Each run below is a few steps of one of 6 hidden systems, one row a step.
run 1, J283:
[[ 18 -23 -17   1  -5  24   1  -6 -14  18 -23 -14   3  -5 -19   1   7   2]
 [ 19   4 -11  -9  -7  -1 -26  10  -1  12 -18 -20   6  -3  -3   9 -24 -15]
 [  5   4  11  -3   5   2 -14   7  27   7   9 -14   7  -4   5 -27  -9 -24]
 [-22  12 -10   3  -6 -11   8  11  14   7  14  -1  -4   8  10 -25 -12   8]
 [ -8  26   4   8   0 -14  15  -3  -5   6  19  10   2  -5  10  12  20   7]
 [ -7 -10  -6  -9  -2   2  28 -13  -8  -1   6   2   0   2 -18  12  18  -5]
 [  5 -13   1 -11   1 -11  -9   5  -2  -6  -7   2  -5   0 -20  30  -8   6]
 [  4 -18  14   5  15   6 -24  13  14   1  -6  -3   4  -6  -7   0   7   0]
 [ -7  -6 -11  13  -1   5  -1  19  -2  12  -9  -3   1  -4   1 -22  -8   9]
 [ 13  20  -4  10  -9  -2   2   4  -8  19   8  -7   4  -7  13   0   7   6]
 [ -3   6  -6  -6  -8   4  15 -15   1   7   8 -10  11   7  -9  -2   7 -21]]
run 2, J879:
[[ -5 -42 -11  -7   9  18   6 -27  15  11 -15  -5  -9   2 -20 -19   4  15]
 [ 22  20 -14   6  -9   2 -15 -31 -15  28 -20   1   6  -3  15   8 -17  10]
 [ 25   7  12 -11   7  11  -1  19 -10  -3  -1 -14   8 -15  22  -6  29 -28]
 [-21  -1  -9 -18 -14  -8  10  33 -14 -19   3   3  -5  28  19 -13  -8  10]
 [-13  22  15  14   5 -18 -11   3  26  10  31  18 -11   5  -9  14   7  15]
 [ -9 -16  -1   4  19  15  22 -26  13  -2  -8   9 -15 -16 -19 -20   5 -11]
 [ 20   4  -7   3 -12  -5   0 -34 -16  -7 -14  -3   3  -7  10  15 -35   4]
 [ 17   0  13  11   9   4 -25  16   2 -12  -1 -23  12 -16  21  12  16 -17]
 [-15 -26  -4 -14  -3   5   3  37 -18 -10  -7  12   2  17   4 -10   8  21]
 [ -6  16   0  -1  -8 -10  -9 -12  16  21  22   9  -9  21  -4  15  11  29]
 [ -3  12  -5  10  17  23   6 -24  15  11 -10   5 -14  -9 -10 -25  14 -21]]
run 3, J163:
[[  4  30  -1   6   1   5 -16  26  18  10  11  -4 -18   4  -8  -7   7 -12]
 [-23  10 -14  20   5  -1  24   6 -18   0 -14  17   2 -13  -7  -1  -6  -4]
 [ -3  -8   1 -27   5 -15  26  -6  15  10  14  -9   5 -15   1 -14   8  -6]
 [-27  -6  -8   7  -3   1  -7   6   5  -5   0 -12   9  24  -4  16  27  -6]
 [ 11   2   7   0  -4 -15   8 -20 -18  -1   4  15   7  -6  -2  36  -7  12]
 [ 18   9  -4  -2  -9   0 -15   2  22  19  16 -18 -19   4 -15   0  -7   7]
 [ -6   7 -17  26   1  11  -2  18 -19  10 -20   3  -2  -7  -5   6  11   8]
 [ 15   7  -3 -19  -5  -5  35  -2 -15   0   5  -4  -2 -20   9  -7  -3  -9]
 [-22   0  -4 -14  -6  -5  -4  30  12  -3  13 -11   3  23  -4  -6  12  -8]
 [-11  11   9   7  10  -7   7  -7 -14   0  -1  30  16  -5  -8  27  13  -4]
 [  5   6  -3  -7  -7 -12   8 -25  21  14  16 -12  -4  -4 -16   1 -20  -5]]
run 4, J384, 11 rows:
[[-18  11   6  15  13 -10  13  13   9 -22  17  -7 -11 -13  11   1  18 -11]
 [ -7  -8   0  19  -5  -7  -2  12   6 -18  12  -8 -21   7  -7   9 -13  23]
 [  4  -2  14   9  -2  -5 -24 -24  12  -9   6  -3   3   9   3  23  -9   6]
 [-11 -23  -1  -5   0   9   2 -17  -6  -4 -10   8  12  13 -17  10   2  -6]
 [ 13  -6  -6  -6  -2   9   4 -17   0  23 -11   2   4  -9  -6 -20 -13   3]
 [ -3  14 -10   5   6   1   1  -1  -2  11 -13  -8  10 -14  15  -5   9 -17]
 [ -4   1  -9   0  -3   0   9  30 -20  -4  -4   0  -5  -2   6   1   8   8]
 [ 16  19  11  -1  -4   0 -15   6   6  -3  15   3 -12   7  12  -3  -2   8]
 [-19   7   9   0   6  -6   3  -5   6 -16   8  13   3  11  -1   9   5 -13]
 [  0 -22   3  -3   0   0  16  -9   3  -6   4  -1  -8  -4 -13  -9 -13   6]
 [ -3  -1  -5  13   3  -3 -13 -16  17   9  -5 -18   3  -4   8  -6  -6  -1]]
run 5, J76, 11 rows:
[[ -2 -11  19  18   0  -3 -15  -6   1  -8  11  -3  17   7  30   7  15  17]
 [-14 -36 -12   8   5   1   5  -7  -7 -21 -21 -14   2  -1   7   1 -13   7]
 [ -3  -1   2 -18  16 -20 -21  -6  12 -18 -11   8 -12   2   2  32  -6   6]
 [-11  -5  17   0  21  20 -16   4  13 -14  -9  19  -5   8   0 -15  16 -16]
 [ 10  12  -2   1   8   6  17  14 -14 -28  -6   2 -28 -13  13  -9  -2  -8]
 [ 12   8  13  -3  -6   2 -12   7   4 -12  21  -7 -10  13  31   2  18  14]
 [-20 -25   2  18  -9   9   9  -4  -4 -27   4 -12  11  17  15 -14  -4   0]
 [  5 -11   2  -7   4 -20   2 -26   3 -27   0  -8  -8  -9  12  23 -20   5]
 [-11  -5  13   6  22  -1 -35 -11  26  -9 -10   1   5   1  12   6  10  -7]
 [-11  -9   0  10  23   4   9  16 -13 -22 -23  15  -7 -17   7  -3   2  -5]
 [ 21   1   3 -22   7   1  -8  12   0 -14   1  -3 -31   1  17   8  17  19]]
run 6, J76, 11 rows:
[[  8  17 -14   3  -1  14   4  -2  -9  10 -12  -1  -4  -3 -14   2   2 -18]
 [ 16  13   3  -5  -9  -1  -3  20  -7  11  10  -2   8  -2  -7   7   0  -9]
 [  3 -10   4  -2 -10  -1   7  16   4  19  15  -5  14   1  -5 -21  -8   2]
 [ -8   3 -13   3  -9 -14  18 -11   5  19   8  -2   0  -4  -5  -5 -14  14]
 [ -2   9  -6   6  -3  -3   0 -26   4  23  -1   3   9   1  -6  10   8   3]
 [  0   4 -12   8  -1   7   1  -2  -9  13 -16  -3  10  -5 -17  10   2 -18]
 [ 13   3   0 -12  -1  -5  -3  21  -4  14   0   2   2  -9 -20  11  -3  -7]
 [  1  -1   2  -5  -5   1  -1  18  10  23  11   5   2   3 -12 -19  -2   4]
 [ -4  10 -11   5 -13  -1  21  -7  -3  17   8   6  -5   0  -5 -14  -6  10]
 [  9  14  -8   3 -12   1   5 -24  -3  19   6  -4   5   3  -1   9   4   2]
 [ -1   1  -7   7  -8   4  -2  -2  -5  13  -7  -8  21   1 -12  11  -4 -18]]
run 7, J879:
[[-17  -3  -9  14  -7  10   8  15  -7   0   0  -8   6   9   5 -18   4  -4]
 [ -5   3  12  -2  -8  -6   6  -6  -3   6  16  17  15  10  -7   9  -3   2]
 [-14  -2   0  -6  10  -2  -3 -15  21   0   0  -7   3   1  -7  -2   2 -18]
 [  1   2  -9  -2   5  -4   0   1  -6   6 -19  10   1 -12  -6   1 -21  -5]
 [ 15  -3  -2  -3  -3 -11   5   8  -3   4   7 -19  -1 -16  -1  16   3   3]
 [-15   0 -14  17  -6   6   4  17  -6  -2  -2 -13  -1   6   4  -2  10   1]
 [ -2   5   7   3  -9   2   6  -1  -8   4  12  16   5  13 -14   9   6   1]
 [ -6  -4  -2  -7   0   4  -4 -16  19   0   5  -9  -2  11 -12  -6  -3 -15]
 [  2   6  -4   3   5   0  -8   0   3   8 -14   6   5 -10  -5  -8 -25 -10]
 [ 14  -9   3  -6  -1 -12   8  10  -3   8   5 -12   8 -20   1   8  -2   0]
 [-18  -2 -14  12  -6  -5   5  13  -6   1  -2 -15   6   4   8   4   9   7]]
run 8, J384 (11 x 18):
[[  1   6   0  13 -17  10  -6  -7 -11  -1   4   0   7  18  15  -5  -6   8]
 [ -2   7   1 -18  -7  -4  12 -17 -13  -7   0   9   7   9  16   4  -5  -1]
 [ -2 -11  -3 -22   7   5  13  -7   6  -6  -6  -4  -7  -1   8 -19   2  -6]
 [-15   0  -8   4  15  -6  -6   3  14   5 -12   1  -7 -12  12 -15  -1   7]
 [ -1  -1   5  25  11   2  -8  10  -9  -9  -5   1  -3 -12  16   7   9  10]
 [  5   7   3  18 -11  15 -11   1 -13 -12   2   3 -10  17   9   2  -6   9]
 [  2  11   8  -8  -8  -1  -1 -20  -6 -14   1  12   3  14   8   5 -17  -7]
 [ -6 -17   3 -19   6   2  14 -12   4 -14  -6   1   5   0   3 -14  -8 -15]
 [-12 -14  -7   0   8  -4   1  -1  12   9 -10  -7   3  -9  11 -26  -8   8]
 [ -5   1   0  20   8  -4  -6   5  -5   4  -7  -3   4 -14  26   2  12  16]
 [  3   7  -3  13  -6  13  -2   4 -21  -9  -3   6 -12  13  13   6  10  16]]
run 9, J360, 11 rows:
[[-14  11  -9 -18  -3  16   1  -6  -4 -14 -17  -2   9  26   2  -5  10 -40]
 [-19  10  -6 -19  -1 -24  -4   2  24 -11   7 -12  -5   8 -15  11 -25 -24]
 [-19   3  -6  26  11 -11  -9  16  30  15  11 -14  -8 -14 -10  -8   2   4]
 [ -8  -6 -10  20   6  -7  31  14 -18   3   1  -1  -4 -28   3   3  10  21]
 [ 24 -12   8  -1 -16   8  10  -6 -18  -3  19  -5  -4   9  11  15  22  29]
 [ -1 -19  11   2  -9  23 -13  -5 -12 -11  -8   6  19  28  -4   3   7 -10]
 [ -4  -7   1 -23  -5 -10  -3  -7   7   2  -8   5  23   3 -15   1 -34 -22]
 [ -5  16 -12   5   2 -11 -17  -7  26  27  -3 -16   0  -7   7 -16 -18   0]
 [-13  23 -16  13  12  -8  13  15  -9   8  -8  -4  -3 -24  20   1  21  -1]
 [ 10   0  -4 -18  -7  -4  21  13 -12  -9  15  -9 -17   4   7  15  30  14]
 [-11 -13   5   9 -11  16 -12   7  -2 -15   9  -1  -3  37 -15  13  13   6]]
run 10, J283 (11 x 18):
[[ 17   7   7  17   3  17  -8 -18   4  -6   3  12 -31   2 -16   9  -2  10]
 [ -5  -5  -8  34  11   8  -9 -19  -2 -21 -17 -17 -10 -10  -1  14  -6  -5]
 [  7 -17   3   6   3  -6   8  -1 -11 -17  -8 -14  15 -21  26  -3 -16  -2]
 [  5 -12   9 -15 -14  -1  -6   0  -4  -2   8  -5  17  19  32 -14  -1  16]
 [ -4  16  10  -6  -5  13  -7  -9  -5   5  -1  32   9  25   6 -12  -1  -3]
 [ 13  19   1  -2   9  14   3 -29   5   3  -8  20 -26  -2  -7  -7  -4  -2]
 [ -1   5 -12   8  12   1  -7 -17   5 -28 -17 -17 -28  -3   6  17   2  -7]
 [  1 -12   9   3  10  -2   4  15  -7 -37  -4 -13   3 -11  20   2  -6 -15]
 [  9 -18  14  -1 -15   4   0  12  -8 -13  17  -2   7  13  20 -17  -9  19]
 [ -2  12   8  18 -14  13 -13 -12  -9   7   6  21  11  25   7  -4  -2  13]
 [  8  13   0   6   6  13   9 -42  -4   9 -13  20  -3  -8  -6  -4  -7  -8]]
run 11, J163 (11 x 18):
[[  7  15   8  -2 -11   5  29  -1 -17 -14  25  -6   2   4   2  16  30 -16]
 [-13   2  -2 -11 -23 -18   6  12  -3   9  20  12  14  23 -18   9 -20  11]
 [  6  20   2  -1   7  -1 -15  -2   8  43  -2  20   7  -9 -20  13  15   0]
 [ -4  14 -31  13  -4  -3  15 -21  -4   9 -15 -24  -7 -11 -16  14  -8 -17]
 [ -5 -10 -16 -11   1 -27   6  29  -4   7   0 -24   3 -17  15  13   6  19]
 [  2  25   6   7  -3   2  12  14  -8  -7  23   0 -13   7  11  17  40   1]
 [-12  11  -7  -5 -19 -10  26   2 -15   4  14  20  -4  15 -19   8 -17  11]
 [  2  -1  -1 -22   6  -4  -3  10  16  39   1  12   4  -5 -31   0  13   0]
 [ -9   4 -21  14   0   4  11 -10  -7   6 -15 -19   7  -8 -22  23  13 -27]
 [  2  -9 -10  -8 -10 -32  16   9  -8   4  11 -25  16 -18   9  23  -9  11]
 [  2  25   4   8  -9  -6  -8  17   4  11  27  -8  -5  11  13  14  35  13]]
run 12, J360, 11 rows:
[[-10  12  -5 -14  -6 -20  19   0 -10  -1   9  12  -1   2   0  15  -9   6]
 [  2   5   2  10  -5  14  -6 -10  18  11  17 -12  -8  12  -8  -8  14  -1]
 [-18  -7 -10  18   2   1  16   0 -13 -17 -10  -5   7  -6  -1   3  -6 -16]
 [ 15  -6  12 -12  -3 -16  -1  -6  10  -2  16 -13   4  -8   5  12  -7   7]
 [-13 -10  -5  12   6   8 -19   7   8   8  -9  -4   6   6   9 -11  12   9]
 [ -3   1  -5 -12   3 -14  16   4 -17   5  -8  16  10 -10  -4  18   0   1]
 [ 16   3  -4  -6 -13   9  -7  -6   8  15  11 -15 -11  12  -6  -2   5   7]
 [-16   8  -7  21  -4   7  -4   9 -10  -9  -8   0  10   7   3   1  -3 -14]
 [  6  -2   9 -16  -2 -17  18   5   5   0  17  -5   8 -10   0   0  -9  -7]
 [-14  -6  -5  11  -1   3 -12  -4  14   7   3  -8  -5  13  12 -14   6  15]
 [-11   4   2   6   8  -9  12  -2 -11   0  -4  14  14 -12  -1  17  11  -6]]

Name the system that made each run.
run 13:
[[-16  -2  12   9   3   4 -23  21   2 -12   4  16   3  23   0   8  12   5]
 [ -2 -12   9 -19   6   4  -6  -8  19  12   4  18 -11  15 -23  -6   6  12]]
 => J879
run 14 (2 x 18):
[[  8  -1  13 -12   8   7   1 -13   6 -12   8   7 -17   4  16  -9  14  11]
 [  0   9   3   6   8   3 -11 -15   6 -12  -7   9 -18   3  25 -14  -9  12]]
 => J879
run 15 (2 x 18):
[[ 14  -5   0  21  -9  -2 -19 -16  20   4  14 -23 -12   2 -18  14 -22   9]
 [  7 -16   4  27   5  24  -3   3  -4  13 -12  -5  15 -14  -8 -21   2 -11]]
 => J879
run 16, 2 rows:
[[ -6 -21 -16  -7   8   6 -14   8  -3  23 -31  14  -3   1  -7 -17 -10  25]
 [ -8  18 -19 -25  -2  -1   2  -1  -8   9 -16  22 -15  19  -7   4  -3   7]]
 => J76
run 17:
[[-14  10   7  -4  -8  -9  14   4   6 -22  16   7  -7  15 -16   8 -16 -13]
 [  2 -21  11 -10   4 -14   5 -12  20 -10  13 -12   1  -8 -10   1 -19  -6]]
 => J384
run 18 (2 x 18):
[[-13  10  -9  -3  -2  -3   5 -12  22  -1  10 -32  -5   7  31 -35   4  -4]
 [-25  28  -3 -10  -9 -19  18  10 -12 -14   9  15   9  13  21   0  -8 -13]]
 => J283
run 19:
[[  4 -36  -5   7   2  21  22   4  -6 -12  -4 -30   0 -12  -7 -17  17 -13]
 [ -5   6  -5   5  -4 -28  -7  14   8 -17  16 -14 -20   2  -4  36 -14  18]]
 => J76
run 20, 2 rows:
[[  7  -2  14 -13  11   7   0   2  -1 -14  -9  20  -3  -6  -1 -19 -25 -17]
 [  8  22   1 -10   9  -5  -3   5  10  -2   2  -1 -16 -10  28 -19   1   0]]
 => J76
run 21, 2 rows:
[[ 12 -19  -8 -11   7   0  -9 -24  -4 -10 -23 -10  -9  -3  11  16  -5  14]
 [ -1  -6  -5  -5  15  19 -27  -4   4   0 -33   7  -3   7   6 -11   4  -3]]
 => J384
run 22:
[[-17  -1   3  19   5  -6  -3  11  23   3  20  -4  -9   0 -23   5   7   3]
 [  4  -2   5  22  -3 -12   0  -7   1   6  16  -4   1 -12 -20  27  -4  10]]
 => J384
run 23:
[[ 14   0   3   0  -9   0  10  12  -5   4  13 -16   7  -9  11 -13  -3  -4]
 [-20  -2   1  10  -7  -8   8  13  -4  -3  12  -3  17   8  14  -6   3   3]]
 => J879
run 24 (2 x 18):
[[-16  -6 -20  -9   6 -25 -16  -2   9  14 -18 -10  12  -3  -6  31  -7   5]
 [ 13  16  -5  14  10 -12  -6  -6   3  -4   5 -20 -14 -23   4  34  20   4]]
 => J163
run 25, 2 rows:
[[ -2 -26  -5  -4  -4   7  21  15 -22  -8  -6   2  -1  -2   5 -12   1  18]
 [ 13  17  -1   3  -4   3 -17 -15  11  10   3  -5  -9   5  28 -18  -3  12]]
 => J384
run 26:
[[-18  -4  -6  -6  13 -11 -24  23  11  14 -13  13  -8   4  13  -7   4  35]
 [  1  22  -5  13   8  17   4  24 -16  15  -7  10  -2  -9  12  -9  39  -4]]
 => J283
run 27 (2 x 18):
[[  6  18  -3   5 -16   5   2   4  -5 -12  10  -9  -8  13  18 -17 -20  -7]
 [ -2   3  28  13   4  -3  -4  14  10 -10  23   9  10  -6   8 -11  -4  -6]]
 => J879
run 28, 2 rows:
[[ 10 -40   2   0  -9  12   2 -20  -4   4   6 -12  -3  13   8  -4  17  44]
 [ -2  21  -3  20  -2  18 -26 -28  -2  17 -14  10   7  22  28  -7  18  11]]
 => J879
run 29:
[[-20  19 -12  25  11  -7 -12  37  -8  -8 -15  -6   5 -10   0  21  17 -18]
 [  1 -18   3 -18  -9   3  20  23 -14  -8  12  11 -11   9 -38  19  11   8]]
 => J879
run 30:
[[ -3   2  -7 -16   0  -1 -13  19   2 -25  -9 -10 -16  16   3  11  -2 -10]
 [  8   1  24  10   4   9  -6  22   3 -20  13   5  -6  -1  -2  -7  -2  -9]]
 => J283
